One turn moves every row onto another: examples first, then more rows asked:
Q873:  14   6   3   1  10  10   8   4   6   4 -13  29 -21   0 -37   5  -1  33   1   6 -11
Q387:  10  24  -7  14   6  22  -8   1  13  34   5   9  -5  -6 -14  18  12  29   7  -7 -23
Q880:  28  -9 -16  -5  16 -10  22   3  -5  29  -9  -5 -30 -22 -22  11   3   8  -3 -13   5
Q475:  12 -29  19 -11  28   6 -11 -16 -12  37  20   5  -1 -12 -12  -4 -10 -12   1  17  -7
Q188:  19 -18   8 -11  14   7  -2  11   6   3  12  -1 -18  26   4  34 -27   2   2  18  -1
Q898:  26 -22   7 -11  12  21  -8 -10  30  22  28   2 -18   9  -6  -9 -20   1   8 -12 -13
Q257:   7 -10  12  -5  21   9 -19 -13  -2  24 -14  -2 -18   6 -33  33   5  12   6 -15 -32
Q48:  20 -28 -15   9   2  15  -3  10   0   8   8   7 -18  18 -12   6  -6 -11  -3  31  18
Q456:  32 -12 -12  -7  16 -10  20  14   1  22 -13  -9 -20 -20 -19  22   5  15  -7 -12   6
Q844:  10 -11  -7  -5  11   9  16  10 -16  45   0  14  -6 -14 -22   8  18 -13  -1   8  10
Q27:  21   0 -11  -2  10   0 -25   9 -10  37 -12  -6  -3 -21 -32  21  19   8  23  -6 -21
Q853:  22 -20  32   1 -11   5 -18 -16  -1  13   5  -8   7  -6   7  11   5   5  27  -4   7
Q729:  27 -11  -2 -21   4   6 -11 -20  26  16   7  12   6  11  13  -4 -16  12   2  14  -7
Q117:  24 -12 -15  19  -4  -6 -20  -1  -4  17  28 -24   6   9 -11  26  -5  -1   1   4  -2
Q183:  21 -10  15   3   8 -26 -29  18  17  23 -11 -14 -18  -3 -10  -3  -3  23   4  10   6
Q267:  23  -9 -20  19  23   6 -12  23  -1  23 -10  -2 -27 -11 -10  35   8  28  -2  -1 -13
Q37:   1 -10   9  -6  16  18  -1   0   1  24  27   6 -32 -13  -1  21   6  28  25  28  -1
Q891:  13 -23   2 -17   4   4  -6  16   6   5  12   2 -22  19   2  32 -25 -10   8  17   1
Q749:  22 -17  12  -2   4  -7 -31  -1 -10   7  30   2  -7  -5 -29  -1 -18 -10   4   4  12
Q16:   9  -1   8  -9  33  15  -9   0   4  24  -5  21   2 -34   2  -8  -8  23  -4   9  -6
Q948:  27 -47  26   8  15   8  -9   8 -18  17   6   3 -13  11   8  20   3   5  22  -3  -5
Q800:  19 -32  18  -6  27  -4 -13 -10 -11  33  19   1  -8 -13 -16 -11  -9 -14   0  19 -13
Q499:  24  -5  20  13  -1   4  12   4 -15  27 -21  13  -3  19  -7  11  18  18  17  -8  -4
Q932:  19 -22   0  -7  12   0 -39 -12  -3  15  -9 -13  -8   7 -31  24   2  -3  10 -21 -20
Q694:  20 -16   8   2   8   3 -29 -10  12  23   6  -7 -14  29 -10  35 -10  13   8  14 -30
Q868:   5 -13  -7  18  30  20 -27   9  -9   0   9  -6 -25  -2  -1  31 -16   9  -4 -10 -14
Q103:  21 -35 -17   6  -1  15  -6   8  -4  12   5  11 -18  17 -11   7  -2 -20  -6  22  13
Q346:   8  -4 -22  18  25  33 -26  11 -14   5   1  -1 -23  -9 -13  12  -1   3  11 -17 -17
Q927:  18  10  13  -1  18  20   3   4   7  15  -8  31 -25   2 -32   9   2  33   0   1 -12
Q983:  19  17 -11 -18  13  18 -10  16 -13  21 -10  10  -8 -27 -14  -6   4  -5  27  -4  -8
Q629:  28 -11   9 -10   9  28 -11 -17  18  26  28   3 -19  11  -4 -11 -15  -8  12  -9 -16
Q197:  14  17 -12 -21  23  14  -5  14 -10  25 -14  10  -7 -19 -12  -7  -7   5  29  -1  -9
Q581:  11   4   4  -8  27  10 -11   9   0  21   5  28   1 -35   4 -10  -4  21   1  10  -7
Q102:  25 -17  20  28  -5  24 -14   4   4  16   7   4 -16  17  19  -2  -1   4  12  -9   7
Q692:   9   2  12   0  12  -8   2 -12  16  29   7 -22 -24  -6   3  11  -5  29   8  24   9
Q709:   1  10  -7   6   1  24  -6 -11   5  21  20 -10   3  14 -11  24   0  -2   5 -23 -12
Q994:  28 -22 -14  -8   1   9  -6   7  21  15 -33  23 -17   1 -16   4  10  17  -9   6   3
Q382:  27 -17 -18  -4  -8  -2  -2  20   0  28  22  14  -4   9  -9 -13  21   5  23  -9 -14
Q856:   9  13 -17   5   3   3  -5  -5   0  16   1 -15   8   1  -8  31   0  11  -5 -27  -2
Q655:  11 -10  -4  -8   8   1  18  17  -4  46  -2   5  -4 -12 -22  10  18 -13   3  10  11
Q964:  18 -23  -2  -8   5   9   0  -9 -13  24  25  19 -22   5 -23   1  19  16  32  17 -23
Q892:  31 -24   5  -1   2  -9 -27  -2 -13   0  21  -9  -4  -7 -27   1 -13 -15   4   5   8
Q30:  23 -16   1 -14   5   9 -16 -14  30   9  -1   9   7   7  12  -3 -19  12  -7  13  -3
Q575:  26 -10  16  10   9  19 -15  -4  -7  17 -35   1 -23 -13   5  -4  11  15  30  -4  -7
Q786:  31 -25 -11 -10   9  10  -8   5  24  18 -25  25 -26  -1 -20   6  12  25  -2   9   4
Q357:  29 -11 -18  10   6 -15 -20  32  -2  13  -4  -3 -12   9   1 -21  -2   8  14   6  -7
Q884:  21 -14  -8  16  17  25 -38  -5  -1  22  27 -11 -17  -2  -3   3 -10  -3  19   5 -29
Q682:  23 -14   6  21  13  11  14  -1 -24  13  -2  -2  -3 -23   8  11  12  23  19  -8   5

Q655 goes to -> Q48
Q257 goes to -> Q709
Q103 goes to -> Q994
Now find these:
Q892 goes to -> Q456
Q37 goes to -> Q964
Q682 goes to -> Q948
Q891 goes to -> Q873
Q884 goes to -> Q27

One turn moves every row onto another: examples first, then more rows asked:
Q160:  -2  -3 -15 -20   9 -22   2   0  12 -10   6  16  18  -4 -20  -3  -1  10  -5  13   6
Q827:  14  11  -3 -30  -6 -20  -1  -7   8 -12  11  10  24  -3 -26  -7   3  12   3  10   8
Q759:   3   7  18   9 -15  18 -19  25 -12  10 -13  10  -9   1 -24  -8 -15  11   9 -28  -4
Q285:   9  12  10   7  -5  22 -12   2  -7  15  -2  15  -7   6  10 -17  -8 -12 -24 -10 -11
Q615:  -8  21  13  12 -27   5  -4  10  22   0   9  11  15  -5   0 -10 -13  -4 -18 -34 -11
Q124:  -4 -16 -13   9  -9  12 -12  -7   7   5  -3   4   8   8 -33  14  -8 -11 -26  -8  30
Q830:  -7  27  13   4 -24  15 -18  29  -4  -6  -4  -4  14 -16 -11  -9  -8  12   7 -10 -16
Q558:  26   6   9 -20 -18  -2   0  11  22  -1  21  -2   4  -2  -3  16 -20 -20  20  -9  41
Q979:  -3  29  14  10 -36   9 -18  28   4   0   1   3  15 -10 -15  -9 -11  15  14  -3 -12
Q413:  23  -8  -2  -4   7   7 -23 -14  -1   8  17  12  -5  10 -41  19 -16  -3   7  -5  21
Q820:  24  -1  -5 -20   7  -6   4  -7 -10  -3   7   9  19  -3 -35  -4  -2   0  -9  12  15
Q715:   3  18  27  13 -13  18 -34  25  12   5  16  10  20  -6 -11 -13 -13  -7   9 -34   2
Q608: -15   2  15  -2 -30   0 -18   0  31 -13   4   6  24   7 -16  26  -8 -11 -20  10  28
Q878: -11  -9  11 -10 -22  -9 -27   0 -10  -9  22   7  28   4 -32  13   0   6   5  19  10
Q483:   8  -2  23   7 -10  13 -25  27 -13  14 -14  19  -4   9 -17  -4  -4  12   8 -18  -6
Q833:   0  26   9   5 -11  20 -18  24  19 -11   3  -6  -4  -4  13  -2 -24 -17   4 -17 -10
Q743:   5  -8 -10   0 -13  15   5 -13   9  -5  -4   1  -6   7 -17  16 -27 -25 -17  -2  32
Q486:   8   2 -16   9  -3   9 -25  -8  12   6  25  15 -17   6 -25  12  -2 -21   7   0  30
Q371:  16   9  -6 -22  -4 -18   5  15  16  13  24   6  19  -6  -6  13 -24 -10  -1  18   9
Q494: -14  -4   6  -3 -29   5  -7  -7  12   8  -1   3  22   7 -18  24 -14   2 -30  17  15
Q375: -13  -4  10  -1  -9  -5 -11 -21  -1 -16   6  12  31  17 -20  -5  -4   2   2  21  14
Q472:  18   9  17   0   3   3  -5   3  12  -1  -3   8 -14  -3  10 -11 -19  14   3 -34  -8
Q46:  28  12 -13 -31  -5 -10  -2   1  19   5  21   7   7  -8 -11   2 -26  -1  12  11  17
Q953:  25  11  20 -16 -23 -12   7   9  10   4  21   8  23   9  -7  16 -15 -22  23  -4  28
Q617:  27  17  26  10  -4   9 -20  13  -4  10   5   9   9  -5  -6 -35  -8  15   8  -2   7
Q445:  11  19  19  11 -10  23 -21  10   2  11 -12   8  -9   3   4 -19 -13  -6 -24  -8  -2
Q96:  21  18   9  -9 -15   1 -14   1  11  -7  11  24  -5  17 -24  22   8 -16  32  -2  26
Q467:   4   8   6 -19 -39  -7  -5   7  20 -14  24   5   7  -3   0  18 -18 -20  18   7  30
Q228:  -1  11  27  16 -14  15 -32  38  14   1   7   8  23   5 -13 -15 -12 -10   9 -25   9
Q785:  16   9  20 -10 -15   8 -25   7  17  -8  14   3  -4  14 -22  33  -1 -18  23  -9  35
Q54:  13   7  20  -5 -12  -2  -6  10   5   4  -6  14 -11  -1   7 -16 -25  11   4 -35  -3
Q686:  20  22  26   2  -1  15 -22  19   2  15   6  11  15  -3 -12 -34 -19  10  -1  -8   0
Q660:  -7   3  17  16 -24   4  -9 -10   9   0  -5  -8  24  18 -23  33 -17   0 -11  19  16
Q738: -10   2  15 -17 -28  -8  -3 -14  -3  -8  15   2  37   6 -16  -3  -3   4  -9  20  12
Q658:   4  -4  -4   4  -4  17 -38  -7  -2  -2  15   7  -6  21 -35  16  -4 -23   6  -5  27
Q459:  23   9  -2 -27 -10  -9   9 -11  31   5  11  19   9   2 -11  13 -32  -6 -12   4  15
Q674:  19   8  17  -9 -11  -1 -28  11   9 -14  22   3  13  -1 -32  18  15  -9  18   4  36
Q826: -10  12  20  11 -25   4 -19   6  15  -1   5  11  12  -8   8 -13 -16   3 -14 -38  -9
Q938:   5  32  14  -2 -17  17 -22  26  12  -8  -3  -2  -5  -9  17  -4 -12 -15   2 -17  -6
Q619:   0  -9  -6  24 -11   3  -4  -1  16   8  10  -8   1   0 -27  26 -13 -11 -15  -9  32

Q445 goes to -> Q938
Q615 goes to -> Q228
Now find these:
Q96 goes to -> Q160
Q827 goes to -> Q124
Q413 goes to -> Q459

One turn moves every row onto another: examples first, then more rows asked:
Q163: -39 -10 -13  -9  27   5  10   3 -16 -10  10   4  10  -5  -9   5   4  -8   1   3  19 -12  -8 -25   0  -5 -18 -15   8
Q625:  -8   1  -7 -27  14  -1  16  -7   8  -8   4 -15  11 -22 -36   7  -1   3  -1  -4   4   1  -1   9 -29  -2   6 -28 -10
Q548:   9   8   3   1   1   7  -7 -10   6 -15   8  -5   4  -4 -36  18  -8  -1 -19   9  -3   8 -17   0   4 -40   2   5  -7
Q492:  -5   7 -10  -3   9  -6  -9   5  -2 -16  12  -2  33 -10  -7  -5   8  -2  -3   2 -17 -28   9 -10   1  30 -38  16  -4
Q423:  -4   9  15 -10   4   8  26   1  14 -19  14   2   2 -17   5 -12  14  26 -17   0  -5 -16 -17   4  19  -4  -7  19  16
Q960:  11   7  24  14   9   3 -27  -4 -10   2 -21  -5  -7  13  25   2  -4  14  -3 -12  -9 -13   2   5 -10  15  -3   6   8
Q828:  -7 -10 -11  15   4  11 -19   2   3 -16   0   9   1  11  -7  15  -9 -13   1  -2   6  20  12   5   1 -27  18 -15   2
Q732: -10  -8  25   4  11  15 -12  12 -12  16  -4  -4  -7  15  -7  25  -4  -1 -10  18 -12   1   1 -21 -21  16   1   5 -18
Q258:   2  13 -17 -13  -2   5 -11  42 -26 -15  27 -10  10  -1  21   6  21   7   9  -1   2  -3  -1   5   0  12   5   7   0
Q737:  -9  -1 -20 -18 -34   6 -20   2  -5  -4   3   5  -1 -13  -9   7   7   1   8  -8  -3 -13  -1  -6  -9  10  39  -9  -1
Q82:   7   5  20  -4  23  -8 -12 -14  -3  27   0   3  -4   0  -9  -5   5  17   2   7 -19  -5  -7  -5 -21  -9 -34   9  -6
Q750:  -9  10   2  -4  -4 -17  11   3  -2   5   4 -13  -2   0  10   2  13  -3   7   8  13 -56   2 -18   3  18   3   6   6
Q262:  18  16  -4  -2   0   3 -22  -1  -4 -13  12  -7 -13  16  -8  -6   0   0  16   9  -5  -1 -12  33   6 -32  10  -5   0
Q268: -13  -7  20 -20   4  -3  21  34   1   5  -7   0  16 -16  -5   3   9   6   9  16   7  -8  24   9  -2  22 -14   3   6
Q324:   0   5  -6   6  12   1 -12  -4  -3 -23  10  -2   0 -29 -29 -28  -2  13   1 -12 -25 -25  -3  23   1   4  16   2   4

Q828 goes to -> Q548
Q258 goes to -> Q163
Now find these:
Q492 goes to -> Q750
Q732 goes to -> Q82
Q737 goes to -> Q625

